In the rows, zero is written as 128.
First come named turns, each shown by rows before and after it. For each pair of rows after them, which turns, in which order, take the first row to the second? The first pair is done for you.
vap:
[119 146 125 114  95 135 120 156 119 137 132  92  97 125 123 164 165 128
 147 143 164 134 141 134]  ->  [113 152 121 105  95 150 118 145 113 136 147  91 103 126 125 169 167 130
 138 144 155 129 136 130]
[104 136  96 131 143 116 109 126 124 127 147 127 159 154 134 155 132  96
 132 120 120 128 130 118]  ->  [126 122 124 157 130  94 118 160 144 133 110 121 124 132 138 140 128 109
 151 129 141 156 140 123]
[145 117 119 114 107 150 143 129 165 126 107 104 117  88 128 122 124 129
 105 114 134 146 171 149]  ->  [135 126 105  99 117 165 139 106 152 118 127 106 134  99 127 128 128 122
  91 103 121 127 166 146]
[128 178 125  93 130 167 151 119 126 103 142 119 118 131 156 126 145 159
 134 159 108 158  88  98]  ->  [ 93 146  84 114 163 132 108 116  99 115 141 104 163 172 132 144 146 112
 134 134 107 103 110 101]
ped:
[ 99 138 107 128 135 107 120 147 104 125 134 122 125 167 135 122 128 126
 159 148 103 138  86 111]  ->  [ 91 138 101 122 135 119 119 129  95 127 145 123 139 173 132 128 129 117
 143 141 105 120  93 110]
[119 121 118 139 128  99 127 109 118 133 117 122 141 128 100 133 117 104
 100 104 154  92 180 152]  ->  [128 136 134 124 111 123 146  96 128 135 132 123 135 113 107 132 116 116
  79 109 155  99 180 154]
[152 148 160  66  79 195 133  67 178 152 159 160 118 102 145 139 114 162
  19 152 123  96 173 153]  ->  [180 147 193  92  77 163 151 119 200 133 115 162  61  80 165 117 114 199
  78 184 127 160 147 137]
bemuz:
[141 169 123 151  95 142 131 131 155  94 132 132 105 142 167 129 117 136
 148 135 109 176  99  89]  ->  [145 179 128 136  75 167 140 102 161 111 148 132 119 133 161 139 109 129
 105 123 117 154 126 104]
[173 124 165 134 118 110 166 167 158 110 102 129  83  93 154  86 131 186
 175 172 134 189  97 112]  ->  [184 145 177 100  89 165 187 116 169 128 135 138 100  73 157 101 118 184
 107 166 142 171 120 133]
[114  46 152 153 105 105 118  85 111 179  92 133 185 188 100 136 106 100
  89 110 199 143 186 189]  ->  [110  35 146 181 133  57 106 134  99 154  66 128 160 202 109 121 120 116
 162 125 181 178 145 163]
[131 115 136 108 128 131 141 157 147 143 123 120 120 122 131 120 132 139
 122 151 155 131 121 138]  ->  [134 117 136 106 127 137 139 156 149 146 126 121 120 122 129 122 129 137
 112 150 154 125 124 140]
Pairs:
Each pair is two turns apart.
[146 145 155 114 137 137 150  96 144 142 136 130 118  96 132 151 121 110
 108 130 102 113 138 140]  ->  [151 137 161 134 145 103 148 130 145 137 114 127  96 100 134 137 124 120
 149 140 103 135 127 125]
ped ped
[100 114  99  98 121 132 129 118 114 140 143 134 168 153 147 115 124 126
 110 123 125  98 145 123]  ->  [103  97 100 117 119 108 120 134 120 148 119 127 164 152 139 110 122 120
 119 120 140  95 163 127]
ped vap
[136 140 130 127 110 131 128 138 132 141 110 128 152 151 110 146 106 122
  82 120 134 107 158 130]  ->  [130 129 124 132 121 120 120 142 129 143 103 128 156 157 107 147 111 121
  89 119 132 105 156 127]
bemuz ped
[172  95 170 166 114 116 133 146 131 145  94 146  86  73 146 123 107 156
 123 138 162 152 164 134]  ->  [170 131 170 126 114 157 151 124 124 119 137 159  88  75 169 128 122 187
 120 149 130 169 117 113]
vap ped
[127  98 121 146 127 121 126 134 123 140  93 110 138 154 109 133 120 103
 146 150 147  96 165 131]  ->  [144 136 146 116 113 150 159 128 136 116 115 121 107 135 141 123 134 148
 163 181 121 147 115 112]
bemuz vap
[126 130 142 123 138 139 128 130 126 114 126 126 114 124 139 126 135 147
 151 139  94 149  76  89]  ->  [106 116 118 130 155 125 106 125 111 120 125 119 138 141 127 136 137 122
 151 126  95 124  84  90]
ped ped
[ 99 111 132 129 115 126  89 108 159 130 167 129 139 115 134  95 117 101
 127 102 150 102 166 152]  ->  [101 105 130 146 133  96  86 139 151 105 153 127 117 122 144  83 128 121
 179 118 134 136 126 130]
bemuz bemuz
[132 151 134 111 145 176 170 104  83 102 127 137 156 132  91 132 167 111
 164  85  95 117 127 163]  ->  [140 118 140 148 144 130 160 138  90 116  86 126 140 128  74 120 160  98
 185  84 114 118 153 174]
bemuz vap
[ 96 119 169  98 160 112  86 115 141 119 190 135 123 162  90 150 128 138
  97  72 115  83 107 143]  ->  [ 97 111 164 115 177  86  79 142 134 106 177 130 110 169  95 142 137 144
 136  83 107 101  87 132]
bemuz bemuz
[132 122 147 128 109 145 141  99 133 166 130 131 139 117 125 133 111 111
  70 106 150 105 179 162]  ->  [123  90 134 172 150  67 112 164 118 138  86 118 117 141 125 111 128 116
 160 118 136 138 142 133]
bemuz bemuz
[100 113 101 153 142 112 112 140 118 146 118 122 147 168 105 131 134 100
 125 135 108 125 148 121]  ->  [ 98 122  97 140 149 128 110 133 107 136 134 124 148 175 113 134 142 109
 126 137  95 128 129 109]
bemuz ped
[112 156 145  76 144 150 151 132 111 118 138 121 136 113 151 117 110 131
 139 156 102 134  81  97]  ->  [ 99 137 135  87 137 144 137 111 111 151 133 118 168 120 123 133  99  91
  95 126 126  82 134 124]
bemuz bemuz
[135 129 123  95 116 159 131  87 123 145 159 139 155 120 121 143 112 110
  72 116 150  91 153 149]  ->  [120  86 104 149 162  75  98 156 107 124 110 122 140 152 115 129 128 103
 162 123 144 110 128 126]
bemuz bemuz
[128  81 101 150 161 139  86 126 117 127 127 128 161 119  98 111 115  83
 101 103 109  72 151 121]  ->  [151  78 126 165 143 133  99 142 139 140 104 130 136  95  95 102 108  90
  96 109 130  88 174 132]
ped vap
[129  99 118 146 144  98 105 155 117 125 116 131 137 136 116 127 127 119
 141 119 115 130 124 113]  ->  [154 129 152 118 113 143 139 137 138 125 134 138 114 103 134 121 124 153
 113 136 121 155 122 122]
vap bemuz
[122 105 148 149 139 104 137 141 176 135 112 149  83  80  78 145 152  93
 136 136  91 136 165 156]  ->  [130 123 153 132 140 125 152 135 178 117 129 158  69  78  96 143 160 111
 143 146  72 159 138 145]
vap ped
[131 126 143 140 110 102 135 142 143 163  99 120 124 103 112 139 116 117
 111 116 161 113 164 148]  ->  [116 153 131 106 109 146 140 104 132 155 148 127 147 108 121 149 122 115
  83 113 140 103 147 139]
vap vap
[144 128 142 120 115 110 134 159 127 105 132 120  99 101 136  88 125 152
 168 164  99 194  94 121]  ->  [105 132  93  91 129 147 112  91  95 124 188 120 174 130 113 124 127 105
  97 125  87 108 122 139]
bemuz vap
[168 142 171 131  95 136 153 143 155 118 112 130  66 103 162 122 119 181
 134 160 142 194 114 128]  ->  [115  84 106 179 158  55  90 170 107 121  84 109 118 162 127 134 126 117
 175 130 134 136 123 122]
ped ped
[131 107 155 176 117 113 100 145 105 115  90 122 123 135 130 121 106 130
 145 129 142 150 140 150]  ->  [140 138 170 135  93 168 122 103 113 121 125 132 133 118 138 125 104 140
  94 126 141 147 140 163]
vap bemuz
[112 106 117 108 133 137 116  97 136 144 163 115 171 155 114 141 108  94
 105 120 136  98 158 136]  ->  [158 123 170 117 100 146 150 122 175 138 133 125 110 108 134 117 103 136
 119 151 153 160 151 136]
vap vap
[131 121 126 137 129 121 126 138 143 142 113 126 133 130 119 120 124 110
 123 125 136 118 141 137]  ->  [132 131 133 137 132 125 133 146 143 127 115 127 120 132 135 113 133 128
 140 140 126 142 115 128]
bemuz bemuz
[129 107 129 161 123 130 124 156 146 153 133 105  66 101 102 121 149 124
  94 154 150 111 171 160]  ->  [110 125 112 130 131 158 123 118 125 148 176 113  99 121 102 134 157 115
  65 138 130  83 159 154]
vap vap
[120 127 143 133 149  92 113 116 147 125 130 140 139 119 119 110 142 118
 142 133 124 123 113 120]  ->  [117 133 143 120 144 109 120 100 145 132 142 141 147 119 120 112 142 113
 126 131 121 113 112 125]
ped ped
[118 174  80  82 163 133  91 106  92  85 148 139 150 135 146 111 157 121
 148 139  76 132  77 119]  ->  [137 170  97 101 161 113  96 133 102  79 127 139 122 127 151  99 155 134
 177 149  83 158  72 113]
vap bemuz
[150 101 146 137  93 133 117 162  72 112 111 112  87 135 137 123  85 107
 179 101 153 142 152 146]  ->  [139 140 146  95  87 185 138 123  61  97 163 125 100 137 156 131  97 124
 156 107 127 144 122 138]
bemuz vap
[125 127 140 139 126 124 125 140 132 135 102 126 138 121 117 125 127 110
 129 131 136 118 139 124]  ->  [131 145 148 123 121 141 134 131 133 121 120 133 128 115 133 122 133 133
 130 142 122 132 119 116]
bemuz vap
[138 164 117 119 166 136 100 117 129 129 139 129 131  95 134 120 131 157
 141 144 116 164  80 137]  ->  [119 136  93 128 176 119  79 109 117 150 135 119 161 110 114 134 125 119
 117 122 132 115 117 149]
bemuz vap
[135 160 118 105  88 124 157 117 139 110 165 113 125  98 123 122 130 137
 121 100 116 176 142 132]  ->  [122 158 107 102  94 127 147 103 131 112 174 111 141 110 115 133 131 126
 111  91 115 160 145 136]
vap ped
[143 114 132 157 131 100 143 151 158 128  99 130 107 126 122 118 133 132
 135 142 146 144 130 141]  ->  [151 135 143 136 115 129 159 132 164 128 118 139 101 115 133 120 131 146
 111 144 142 148 127 142]
bemuz bemuz
[ 99  94 107 161 148  80  85 126 115 140  97 119 147 166 110 126 132  90
 136 101 137  67 173 150]  ->  [ 97  95 100 162 157  74  78 132 105 133  94 115 142 171 112 122 137  90
 155 102 128  70 160 141]
ped bemuz
